One turn or mirror swaps these rows in pairs. Which row does each one swap with?
The rows were stretched afterwards, more along some directions than others.
zofet: [ -3 -10  -4   4  -9 -14   9  19  18 -15  26 -21 -14  16  -6 -28 -22   8
 -20  12]
fopo: [ 10  17  10   0 -24 -42 -29 -26  11  11  11 -29  -2   7  26  10 -14 -16
 -12  31]
kebo: [-28 -17 -21  -4  22  18 -11 -24  -4  10 -17   2  -8  10 -39 -16  16  -3
   7  10]
tiga: [-28  -3 -32   3  18  21  -4 -26   1   7 -30  21 -10   1 -37  -3  10  -3
  10  16]
Loz: [-12   0 -25  -1  26  22  -9 -35  -1   7 -23  12 -14  -1 -37  -8  11  -2
   7  10]
samag: [-22   6 -28  10  23  27   4 -14   0   6 -18   9   1   5 -19 -17  -3 -10
   8  -6]
Mit: [ -8   2 -31  -5   1   6 -14  24  11 -10   2  -2 -25  20   1  -2  32  29
 -13  15]
Les: [  7 -18  -3  14   2  -7  26  14  16 -12  24  -8 -22   2 -16 -11 -23  16
   1  14]
Daz: [ 15  22  13   7 -24 -31 -19 -24   7  16  18 -34   1   9  27  11 -25 -20
  -9  24]
dugol: [ -9  -5 -36   7  11  21 -21  14   6   3  -4   0 -29   6  -2   1  25  35
  -8   4]
sek: [  7 -10  -6  13  -3 -17   9  15  11 -17  26 -23 -19  24 -13 -16 -16  19
 -17  17]
zag: [-11 -28  -5  14   2   1  26  30  18 -12  27 -15 -13  22 -20 -18 -10   7
  -7  21]
Lisog: [-13  -6  -1  -1 -21 -36 -23 -27   8  15  23 -27   0  12  18  15   2 -13
  -9  28]
rul: [ -4  17   5  11  -5 -30 -27 -19  14  10  22 -38  -5  21  29   0 -16 -26
 -12  29]
Rasik: [ -1 -22  -6   4  -6 -19  21  13   9 -13  31 -11 -12   7 -21 -20 -23  14
   0  19]
Lam: [-14  13 -17   0  29  23 -14 -31  -4   2 -23   0 -20  16 -29 -16   4 -11
   6   5]
Lifal: [-10  -8   8  -2 -17 -42 -22 -10   9  24  16 -18   8  15  13  17  -8 -21
   5  25]
busul: [-42  -4 -29   0  16  12 -20  30  14  -7  -7   9 -21  20  -3 -13  31  22
 -16  15]
dunu: [ -3  -2 -10  22  -5 -14  15  20  24 -17  20 -27 -22  19   1 -20 -21   9
 -17  24]
Leke: [-18   5 -27  -6  27  18  -5 -29  -1  -2 -30   2 -12  15 -32 -20  18   4
  -5  16]
fefan: [-31 -24 -37  -4  23  10 -27  24   7  -3  -2   7 -14  17 -11   6  33  17
  -9  19]
Zupes: [ 12   6  -4  15 -31 -27 -17 -18  11  19  15 -27  -6   7  15  32 -16 -15
  -1  28]
volo: [ -1   3   3  20   2 -12  14  13  13 -10  23 -34 -16  17   3 -29 -19   4
 -23  30]
geki: [-36  16 -25 -14  30   4 -26 -20   5 -13 -27  -2   1  22 -28 -34   6 -14
  -4  17]
pivuf: [ 12   6   6  11 -21 -30 -18 -22  13  11  18 -22  -4   9  13  22  -2 -13
   5  21]
fasu: [  8   2   2   6 -28 -43 -25 -22   5  12  21 -17  -1  12  11  21  -7 -13
   4  28]
Vip: [ -9  -9  -8  12   3 -14   8  11   1  -7  19 -12  -9  17  -3 -14 -21   2
 -25  16]
Riti: [-45 -17 -46  -5  22  21 -10  38  20  -5   1  12  -9  13 -17   2  38  17
  -6  13]
dib: [-25  -1 -32   2  22  19 -30  18  18   0 -14   8 -26  15  -6   8  36  16
 -14  13]
sofu: [  0  26   9  12 -11 -33 -14 -22  13   9  14 -31   0   5  31   1 -24 -27
  -5  28]
nef: [ 15  21  12  22 -20 -20 -19 -26  10  29  16 -30 -13   3  24  24  -8 -12
  -4  26]
fanu: [-22   1 -31 -12  22  11  -9 -20  -1  -6 -27  12  -5  15 -30 -21  13  -9
   5  13]
sedel: [-24 -16 -38   0  18  23 -16  28  16  -5   5   9 -20  11 -15   3  43  25
 -10   9]
sofe: [ -4  12 -30   1  13  17 -27 -30  -2  -1 -23 -12  -9  12 -25 -16  14   6
  -1   5]
zubi: [  8  -9  -2  16 -24  -9  13  17  18  -6  29 -30 -19  17   0 -11 -17  17
 -18  18]
vimiv: [-21  -3 -26   6   9  23 -16  30  10 -10   3  -3 -26  20  -4  -3  44  24
 -14  13]
Pobad: [-30 -11 -40  -3  13   2 -13  24  18   2   6   6 -15  17   5 -10  28  21
 -20  19]
duda: [-17 -16 -45  10  10  11  -5  19  23   4  -8  -8 -22  12  -4  19  36  36
  -2  25]
lativ: [  7  11  15   5 -25 -36 -23 -33   1  14  25 -23  -1   6  23  10 -10 -14
   0  21]
Vadu: [ -7  19 -15  -6   9  15  -7 -28  -5   3 -16   0 -13  18 -25 -26   3  -8
   3  -4]
rut: [-28   2 -21  -9  29  28  -7 -16   8  -9 -20   5  -9   2 -35 -31  14  -3
  -2   8]
gigeg: [  9  14   2  11 -18 -45 -25 -14  11   4   9 -48   7  25  20   1 -19 -17
  -6  39]
kego: [-23  11 -29 -13  28  -1  -7 -27   5   4 -17  -6   5  15 -25 -35   3 -11
  -7  18]
Bome: [-13 -36 -11  -2  -5 -23  17  20  15 -20  20  -7  -4  14 -24 -21 -21  11
  -4  29]
neri: [-37  -4 -33  -3  21  24 -19  26  10   4   2   8 -16  24   2  -4  40  14
 -16  -2]
Zugob: [ -6 -16   0  16 -10 -17  15  18  14  -1  28 -26 -15  12   8 -22 -33   9
  -3  17]
fali: [-32 -14 -35  -6  19  17  -4  30  12   4  -4  10 -22  19 -12  -5  37  19
  -3   8]
niluv: [ -4   0  12   5  -6 -27 -13 -19  10  23  15 -21   0  10  16  21  -8 -24
   7  33]
mamep: [  3 -15  -7  16 -21  -4  23  17  12  -2  29 -19 -12  -2  -5  -4 -23   9
  -6  19]
zur: [  1  -7 -12  14   0   0  14  16  20 -23  30 -23 -14  12 -13 -23 -20  10
 -15  20]

Swapped with fopo: zofet
Swapped with gigeg: Zugob
Swapped with zubi: Daz
Swapped with mamep: Zupes
Swapped with sek: lativ

